In the rows, zero is written as 128.
The same turns and mirrors carry the whole set onto itself and the rows of a family onto each other. Which other rows belong to the same family as each row named below? List them in the order they appear above.
These 27 rows form 9 families of 3 rows each.
piv: [ 99 114 114  97 116 103 131 160 145 138 144 111 131]
bezi: [143 132 107 127 153 146 144 142 130 111 164 123 149]
Musa: [127 116 138 157 148 133 152 110 140 122 172 112 138]
nidag: [119 142 111 109  99  95 134 135 138 104 165 130 151]
vuri: [141 135 131 120 139 129 162 146 110 129 170  94 143]
zazud: [122 122 130 131 156 128 122 113 116 125  80 111 139]
Vuz: [118 119 131 163 123 115  97 111 140 120  98 131 131]
gesuz: [151 115 127 138 149 112 146 128  86 135 157 135 136]
dotun: [123 137 142 103 106 106 132 165 158 108 119 109 134]
Mot: [137 121 163 170 154 134 119 129 116 123 105 122 137]
mosug: [123 132 157 126 123 120 160 111 125 111 176 107 152]
gel: [132 100 141 118  86 102 115 153 150 110 127 135 132]
dom: [104  95 106 122 131 118 118 124 129 136  92 119 128]
sosi: [137 146 153 146 104 118 121 168 133 108 110 111 111]
meveg: [116  93 150 136 135 136 147 104 107 136 107  98 128]
situ: [113 157 131 131 100  97 127 151 139 131 152  97 114]
paku: [109 132 118 132 149 135 140  93 103 127 150 119 160]
Mozes: [137  93 150 146 145 144 129 114 125 114 102 124 159]
fome: [108 111 178 131 115 132 119 126 107 136 100 127 142]
Tibu: [134 140 124 120  90 111 103 162 126 113 106 119 128]
kezub: [122 157 134 123  97  85 111 121 109 116 125 107 127]
luz: [134 127 127 125  74 125 145 156 123 105 142 132 112]
nud: [130 116 133 156 117 131 111  90 120  95 120 141 152]
Dupus: [159 137 140 151 145 123 152 155 120 117 165 115 123]
dirop: [131 137 107 127 128 139 123 145  98 143 174 123 136]
Divav: [101 115 139 122 103 105 133 101 133 103  92 111 142]
negi: [108  98 106 126 147 150 145 131 132 133 155 124 142]

The rest of the family of Mot: sosi, Dupus
The rest of the family of Mozes: vuri, Tibu
The rest of the family of nud: mosug, kezub
The rest of the family of zazud: bezi, dotun
The rest of the family of nidag: paku, Divav

The same turns and mirrors carry the whole set onto itself and the rows of a family onto each other. Which other rows belong to the same family as each row named below? List them in the order they appear above.
These 32 rows form 4 families of 8 rows each.
ledoz: [126 143  88 129 159 140 101 121]
goze: [157 134 143 136 144 160  93 144]
vuk: [128 170  98 165 103 152 118 126]
rulon: [127 162 118 155 105 113  72 145]
lupeg: [150 122 112 123 112 128  75 128]
lisuz: [101 122 142 147 141 168  86 109]
ros: [ 98 130 138 140 158 156  82 116]
Dul: [ 89 158 132 141 111 180  86 145]
gitat: [ 94 140 134 129 154 168  87 116]
vizu: [124 153 113 179 116 114  81 140]
Migem: [116 176  97 156 104 153 108 110]
dalab: [113 143  81 132 146 147  94 106]
dib: [145 133 111 122 100 138  75 113]
zis: [139 131 111 111 107 134  76 126]
Fozir: [149 115 144 144 137 156  94 127]
toza: [117 154 119 164 105 111  71 131]
vope: [124 159 120 163 133 165  91 176]
sorut: [127 160  82 117 137 153  96 117]
marap: [120 162  93 175 118 142 102 107]
dafar: [113 160 107 155 112 115  62 134]
rabe: [119 157 124 171 146 165  82 166]
Luvel: [117 149  82 121 150 143  89 121]
nunam: [153 139 109 106 115 140  88 134]
kida: [127 167 102 170 102 150 109 109]
Nomi: [154 136 138 143 137 181  98 136]
muv: [ 91 147 127 159 105 184  99 131]
sopez: [100 151 129 148  96 184  96 141]
guk: [152 130 141 148 149 166 102 132]
big: [ 95 147 136 154  91 168  98 137]
pifid: [114 163 127 154 123 153  82 178]
popu: [129 148 127 174 130 155  87 173]
mek: [ 95 127 137 122 149 150  82 123]

The rest of the family of dib: ledoz, vuk, dafar, rabe, Nomi, big, mek
The rest of the family of vope: ros, zis, toza, Luvel, kida, sopez, guk

The same turns and mirrors carry the whole set onto itself and the rows of a family onto each other. Which other rows belong to the same family as each row named below? List them in the order they appear above.
These 32 rows form 4 families of 8 rows each.
Foz: [157 158  75 135 151 116 147 113 155 173  92 156 159 127 153 134 131 136
 149 159 147  98 116 121 130 122]
dadeb: [143 142 106 119 128 111 104  79 195 119 122 138 146 151 120 123 142 197
 128 180 135 135 142 122 131 156]
Loma: [144 109  79 136 136  81 125  99 156 129 132 110 130 134 101 133 147 178
 131 161 168 131 120 116 168 105]
pebub: [175  95  91 164 123 106 131 130 121 136  56 116 113 138 151 135 139 149
 125 177 123 112 124 145 118 117]
Nuget: [162 119 115 146  93 102 188 132 165 100 111 126 132 152 118 140 124 176
  94 150 148 155 122  96 146 161]
Zadin: [174 114 107 117 134 131 130 132 170 123  77 120 122 120 154 118 154 144
  98 186  93 121 109 143 119 143]
Kovav: [149 124 118 132 126  99 126 100 185  96 116 122 114 153 106 116 139 202
 113 155 141 147 119 133 164 161]
kig: [164 110 100 161  92  97 174 118 139 128 113 130 150 149 122 160 131 162
 112 153 170 144 136  81 129 126]
rogur: [155 145  81 105 103 128 163 152 158 146  93 142 156 126 144 111 124 169
  96 177 121 146 119 139 114 168]
netof: [155 135  66 123 102 120 148 137 133 174  97 144 172 122 146 129 132 157
 114 178 145 135 136 123  99 135]
keb: [173 146 115 129  88 135 152 122 175 139  89 154 155 149 140 130 120 171
 105 170 125 154 142 111 109 176]
ruko: [175 116 115 146 112 130 136  99 164 118  67 135 124 162 156 137 131 177
 127 200  92 107 136 119 112 151]
tuko: [145 131  88 140 152  88 170 111 148 129 115 120 132 124 137 135 148 144
 117 129 180  95 110 122 154 113]
Rup: [146 141 128 155 138 104 174 110 168  91  98 137 119 155 139 125 133 182
 112 126 155 107 111 127 153 167]
pifi: [163 138  82 162 140  98 166 134 131 155  72 140 122 139 142 126 118 148
 146 133 157 107 101 140 156 125]
Fet: [142 136  75 109 144 117 102 126 161 151 109 138 143 118 124 100 144 188
 129 182 126 135 109 154 142 140]
Vozu: [168 119  72 154 104 103 158 164 123 161  84 138 149 126 130 136 121 148
 120 158 151 154 115 123 125 131]
des: [140 160 122 127 147 120 155  89 192 110 121 153 154 141 151 132 146 170
 117 152 146 100 127 106 126 162]
kobi: [145 108  67 139 108  89 182 147 121 134 118 116 150 124 123 141 135 161
 103 159 167 136 117 106 139 117]
tipek: [172  89 134 162 125 113 146 119 155  82  87 115 104 147 139 141 154 167
 100 168 119 121 115 117 133 139]
duri: [157 116 106 126 139 109 148 104 194  86 111 115 136 142 144 150 149 157
 106 205 100 112 126  98 122 141]
tumu: [155  94  82 144 150  86 141 136 151 103 100  98 125 117 139 149 157 132
 104 179 132 116 112 122 129 108]
Lekag: [147 157  97 114 151 137 156 130 157 151  92 154 141 119 157 102 141 167
 120 153 126  98  95 146 138 151]
geb: [159  94  92 172 126  84 148 102 146  99  90 113 127 159 142 164 135 162
 133 193 132 104 139  98 123 117]
zarom: [159 111  78 156 134  90 117 131 136 149  96 124 116 134 104 120 130 176
 144 155 149 147 103 141 170 113]
ged: [160 143 104 139 125 121  95 113 175 142  84 155 133 149 122 109 124 196
 141 174 116 149 124 147 134 166]
folo: [157 141 106 175 139  83 165  93 167 115  99 140 135 162 136 156 124 151
 142 134 174 106 133  98 144 135]
Lalo: [160 121  64 127 136 104 132 117 159 139  81 118 144 132 157 143 136 138
 133 212 106 103 134 127 106 121]
pok: [149 135 111 112  92 121 177 104 175 114 123 133 156 148 133 135 136 185
  91 171 142 136 141  94 121 165]
toda: [160 168 115 151 137 130 150 111 176 136  76 175 144 157 155 125 116 173
 143 157 122 109 118 123 127 172]
Tozip: [163 116 110 164 119  84 119  85 171 118 109 126 119 167 102 142 129 184
 144 153 160 146 137 108 159 131]
Moged: [154 129  67 141 137 102  95 111 148 174 101 142 149 132 120 127 132 171
 158 178 143 135 125 129 136 111]

The rest of the family of Lalo: pebub, Zadin, ruko, tipek, duri, tumu, geb
The rest of the family of Vozu: Nuget, kig, rogur, netof, keb, kobi, pok

The same turns and mirrors carry the whole set onto itself and the rows of a family onto each other. Which other rows belong to the same family as each row named below? List them in the order they appear above.
These 40 rows form 5 families of 8 rows each.
zat: [104 106 136 116 107 120 124 116  83 147 136 152 106 114 155]
davu: [127 140 130 134 155 162 125 140 114 128 178 155 130 139 116]
fupo: [133  94 133  93 129 122 100 122 130 144 163 130 140 114 140]
Beken: [131  97 136 136 116 112 122 103 142 158  94 124  95 129 142]
Tura: [136 132 108 138 140 135 173 115 110 124  97 140 113 148 122]
rono: [107 108 149 120  96 124 115 111  81 158 139 154 121 124 133]
gokiz: [160 125 113 147 154 130 125 132 162 125 136 118 130 123  98]
rugon: [104 138 147 114 119 132 129 135 126 136 130 112 172 152 122]
pezu: [123 114 144 117 112 115 100 135 135 139 171 125 136  97 120]
Fiso: [134 133 121 149 136 142 168 115  97 135 115 150 112 163 126]
Mok: [155 133 121 147 152 143 113 125 153 128 108 116 113 151 101]
Vunin: [139 151 138 124 123 158 136 107 104 128 178 135 137 129 107]
kilof: [129 100 124 119 111 102 130 109 154 138  96 113 125 116 148]
goz: [131 144 127 141 125 144 151 112  97 139  95 157 108 162 125]
res: [148 144 117 115 160 145 121 126 154 144 128 103 121 115 102]
Sumu: [101 134 141 116 114 120 127 154 113 135 101 126 153 150 121]
zavut: [154 108 133 152 128 158 127  99 117 138 150 152  83 117 113]
sufu: [101 138 133  90 125 112 131 126 118 124 120 134 150 147  93]
Filu: [132 116 116 134 149 142 137  93 133 143 137 162  79 104 129]
Gid: [130 143 138 121 128 138 117 138  99 128 172 160 129 134  91]
Pev: [106  98 125 125 140 109 132 129 151 147  90 141 113 121 137]
Zim: [120 142 130 108 126 123 133 152 120 135 117 120 171 145 113]
pote: [100 104 146 134 100 122 145 108 100 128 143 172 131 134 146]
zuv: [141 105 121 146 127 131 139  96 125 132 154 147  80  99 129]
kip: [107 104 153 120 115 127  99 125 151 133 163 146 131 100 119]
Nof: [154 118 120 122 153 130 127 111 175 131 137 124 133 143 102]
kunob: [111 134 139 114 121 109 104 137 117 143 100 120 154 154 120]
Pib: [161 111 118 146 132 139 127  89 126 138 159 145  89 108 117]
vit: [112 155 128 157 133 144 167 112 124 129 103 144 112 137 109]
boko: [100 121 139 109  98 121 147 118  86 139 131 147 120 120 146]
gage: [128 150 112 127 150 143 165 104 109 148 106 130 120 156 132]
Rekor: [159 139 125 141 143 138 127 131 157 128 121 119 136 139  84]
ronel: [144 108 130 162 139 152 136 108 137 149 149 139  99 106 155]
riges: [128 147 126 133 139 152 143 140  96 125 172 151 122 128  94]
zogu: [ 84 133 141 127 111 141 136 115  88 144 133 150 118 112 145]
lalid: [133 144 134 131 131 158 108 133  93 125 155 147 141 141  89]
tiri: [126 112 142 108 113 117  86 129 143 140 140 118 130  94 114]
vobig: [111 110 134 112 107 113 139  87 148 147  95 122 124 118 132]
semer: [136 103 125 136 120 120 137 105 142 147  83 107 114 123 145]
pud: [132  99 143 125 124 125  80 122 138 144 153 113 127 113 105]

The rest of the family of pezu: Tura, gokiz, kilof, Zim, zuv, boko, riges
The rest of the family of res: fupo, Vunin, sufu, Pev, pote, vit, ronel
The rest of the family of kip: davu, rugon, Filu, Nof, gage, zogu, vobig

The same turns and mirrors carry the whole set onto itself and the rows of a family onto each other. Which other rows belong to the same family as each row named below? List them in the order they appear above.
These 18 rows form 3 families of 6 rows each.
R: [131 102 122 167 106 159 149 110 139 113 142  93 144 146 131 125 112 111
 113 162 154 127]
M: [149 118 133 177 125 143 138 125 122 135 177  87 139 177 130 139 132 103
 109 125 142 120]
K: [134 107 119 160 122 142 119 110 146 135 173  89 134 164 134 131 135  93
 120 143 156 110]
J: [ 95 150 165 119 130 135 139 124 111 142 111 152 113 164 106  95 130 150
 127 116 109 127]
H: [107 128 160 110 133 136 139 139 122 152 117 141 101 164 131  99 112 158
 106 105 102 121]
P: [137 121 128 178 122 148 146 122 143 128 162  81 133 160 144 134 111 106
 115 149 159 126]
U: [121 166 165 107 143 121 141 124 130 137 110 125 107 135 132 118 138 174
 126 148 115 137]
B: [163 112 140 175 103 139 149 132 112 123 161 106 153 162 116 139 122 110
 100 129 148 120]
D: [122 137 157  98 140 125 138 135 142 150 114 123  96 139 150 114 116 172
 108 132 110 125]
A: [119 160 169 106 121 101 121 137 138 149 116 158 111 140 118 109 123 146
 134 128 146 110]
V: [113 152 185 111 140 131 122 125 105 139 107 132 109 152 101 111 116 150
 121 127  96 121]
L: [156  98 122 143 115 138 117 106 136 127 165  97 146 150 118 140 153 105
 113 148 145 111]
S: [128 114 135 173 119 150 135 130 146 105 123  88 145 167 117 138 126 101
 108 170 152 140]
N: [144 110 134 152 121 131 108 127 148 116 138  93 147 168 108 146 154  91
 110 161 152 122]
T: [111 149 182 101 128 115 105 125 127 144 106 142 105 141 103 107 108 137
 132 134 123 105]
C: [149 118 147 177 114 135 131 145 125 115 138 101 152 182 102 145 135  95
 101 142 148 130]
X: [121 163 185 108 138 119 124 130 125 136 101 122 104 129 120 119 104 157
 124 149 115 124]
F: [121 132 161  94 125 110 121 143 144 161 122 148  99 147 135 107 112 151
 114 114 128 106]

The rest of the family of H: D, S, N, C, F
The rest of the family of J: R, U, B, A, L

